Rotation paths and how fast each direction turns (degrees per step):
Each turn is a multiple of 5 degrees from 10 to 175, or 0.
Each row of a path follows its step; steps can be skipped.
Path 1:
step 1: [ -5 -15  21  25   2   0  10  28  12   5   5 -14   1   1   6  25 -12 -14
  28  13   1 -12 -12 -22 -15 -39  -6  -7   3   5  21 -26  16  10]
step 2: [  5  -3  -7 -11  10  12 -17 -14  19  -4  -1  16  -1 -25  35  -3  23  28
   8  21 -10   7  -3  -9   4 -27  35  20   5  29  -3   9 -10  13]
step 3: [-27  -8   7  20   6  -8   8  -2 -18 -26 -26  -5  22  17  31   3   1   5
  35   2  15   9  16 -33   5  12   5  -9 -18 -14  -5   1   4 -16]
step 4: [  7 -10   2  20   3  13 -15   0  13  24  34   4   1  15  29  20  -9 -22
  24  -4  13 -13  -6  -4  -3 -31 -10   7  -6  11  15  11  18  27]
step 5: [ 10   4  -6  12   5 -18  -6  11  15   5 -39  -2  -5  -7  19 -31  26  12
  11  19  -8   4 -21 -16  -2 -20  30  16 -23  19  17   8 -15  -1]
step 6: [-16 -13   6  15  -1   0  21  16  -4 -25  -5 -12  22  -9  29  31  -7  10
  18  27   3  17  20 -23 -10 -15   0  -9  12  -2   8 -17  30  -6]
step 7: [-10 -13  -4  -3  21  16 -17 -19  -6   0  23  26   1   1  30  -2   8   1
  32  -9  11  -7 -11  -1  23 -20  22   6   4  24   6  25   0  33]
step 8: [ -8  10  -6  23   3 -25  -5  11   5   3 -32 -11 -12  22  20  -4  -7   7
  33   9  -1  -6 -14 -43 -14  -6   6   1 -38  -4  -5  -1 -15  -9]
step 12: [  6 -10  25   2  15  12 -18  13  22  11  14   7  -6 -18  13  11   2 -11
  21  -6   2  -7 -25 -11  -1 -50   8  12  -5  28  11   3  -4  26]
step 14: [-17 -21  12  25   5  24   6   8   5 -10  13  -3  24   6  31  21  -1 -15
  31   5  20  -6  24 -15  18   4   0  -5   5  -8   9   0  36   1]
Directions:
[ -1   2   3  -6   6   0   4 -10 -12 -10  -3   4   6  -2  13   2   4  -1
  -3  -5   2   9  14   5   1   1   3  -2   9   1   0   3   4  -8] -> 100
[  2   6  -1  -3 -13  14   1   0   1   2   0  -3  -1 -10   3   6  -3  -4
  13  -4   6  -7   4  15  -1  -3   0  -2  -1   4   1  -5   5   2] -> 140
[  7   0  -6  -3   3   0  -6  -9   2  -3  -2   3  -9  -3   8  -3  -3  10
   2   1 -12  -8  -4   4   0  11   5  -4  -8   1  12  -1  -1  -9] -> 135
[ 0 -7 -3  1 -2  6  5 -3 10 -4 -1 -1  2 -5 -2 -2  8  6 -1 20  4  1  1  3
  8  6  6 -1 11 -5 -4 -9  1  0] -> 95
[ -2   8 -11  11  -8   1   1  -9   2  -2  -6   1  -4   5  -4  -2   3   2
  -5 -10   3  -6   1  -6  -3  -2  12   5  10   9  -1  -1  -2   2] -> 135
[ -2 -10  -8   3   9   4  -4   2  10   3   3  -7   3  -1  -3  15  -1  -4
  -3  -5  -2  -2   9  -3  -2   1  -5 -11   8   6   9   4  -2  -3] -> 140
Path 2:
step 1: [ 15   5   1  -1 -22 -23  17 -16  26   8 -28 -14  20  -4  -5   9  -9  13
  21  22 -12 -26 -25  19  -3 -10   6  13   5  -3 -16  20   0  10]
step 4: [ -7   5 -10 -27 -10 -28   1  -3 -14 -21   1  -7   9  13  -8  -3 -22   6
   9  32  20  -2   8  27 -20   8  18  26   6   5  10  -8 -23  -1]
step 6: [  7  -9   3  19 -23  15  23 -26   0 -11  10   8  -2  25  -3  16  -8   2
   0   1  -6   5  25 -19  -6  -3  -5  18 -27 -10  -3  -1 -36  21]
step 8: [-12 -23   3  -4   0  -9  11  23 -12 -13   9 -24  12 -25 -19   8  -3  12
  12  -7  -1 -35   8  -8  -7 -25  -1  18 -23 -34  -2   7   8  -5]
step 9: [-10 -18  -3  -5  26  -4  16  -3  -4   6  -6 -15   5  17  22  16  -2  -3
  25 -18 -12  30   9  18 -19 -11 -29   4 -23 -11  -5   1 -22 -14]
step 10: [ -3  -6 -22 -13   4  15   6  15  17  27   0  10  13   8 -27 -14  -4 -23
  32  -4  35   6   7 -11  -4   3 -10  -2  -4 -19  16 -17 -12   3]
step 11: [ -9   3  29  -6 -27   2  -5  -5   8  21 -15 -13  42  -1   7  10 -18 -15
  19  21   5 -13  -2  13 -11 -24   5   3 -15 -11 -11 -17  13   3]
step 12: [-10  -7   2  30 -17  13  -2  -4 -26  21 -20 -31  -2 -14 -16  -3  10   6
  12  -5  25  28   2  14  -8  -8 -23   5  -2  12 -19  17 -11  -1]
step 13: [ 14  10 -34  25  -8  -3   8   4  24   2 -19   8  42 -10 -11  -1   9  12
   8  10  -2  18   1 -14   3   5  -4 -14 -31  -8   5  14  -7   7]
step 14: [ -9   8 -31 -29 -32 -39  -5  -7 -11   0  -4  16  22 -20  10   9 -18   0
  -3   1  18   3   1   9 -19 -16   0  -6   1   5 -17   0 -10   7]
Directions:
[ 13  -3  -6  -6   3 -14   0   0   0   3  -7   1  -7  -8   1  12   2   3
  -5 -11   2  -5   0  -2   0  -2  -4   0 -10  -1   6   9   4   1] -> 60
[  8  -1   1   5  -1  -1   8   3   0  -2   2   1   1  -6  -3  -5   6 -10
   6   7  -2   0  -5 -20  -1  -5  10   4  -3  -4   2   4   3 -11] -> 145
[ -7  -8  -1  11   2 -15  -4  -2   9  14  -3  -3   0  -5   2 -10   2  -6
  -8   1   1   5   3   2  -4  -4   6  -7   0  -6  -3  -3  -1   4] -> 25
[  3   4   2 -12   1   4   8 -14  -1   1  -1  -1 -10  -8   1  -5   1  -4
  -1   6   4   9   3  10  -1  -8   2  -3   2  -1   0   9  -9  -6] -> 140
[ -2 -13   2  -7   6  -1  18   5  -5   3  11   0  -3  10   0  -3  -2  -1
  -8   2  -5  -4   3  -2   8  -5  -6  -3  -1  -6  -3   0   4   3] -> 35
[  2  -9  -7  -1   7   2  -4 -10   5   7  11   7   8   4   5  -4   4   7
   8   1   9  -5   6  -1   3   2   6   4  -4  12   0   7   1  -1] -> 110
[ -5   0   2   4   7  -6  -3  -2 -10   0   0 -15  -3   0  -8   0   3   7
   0  12   0  -1  -6  10   4   1   2  10  -6   0   5   2  12  -4] -> 95
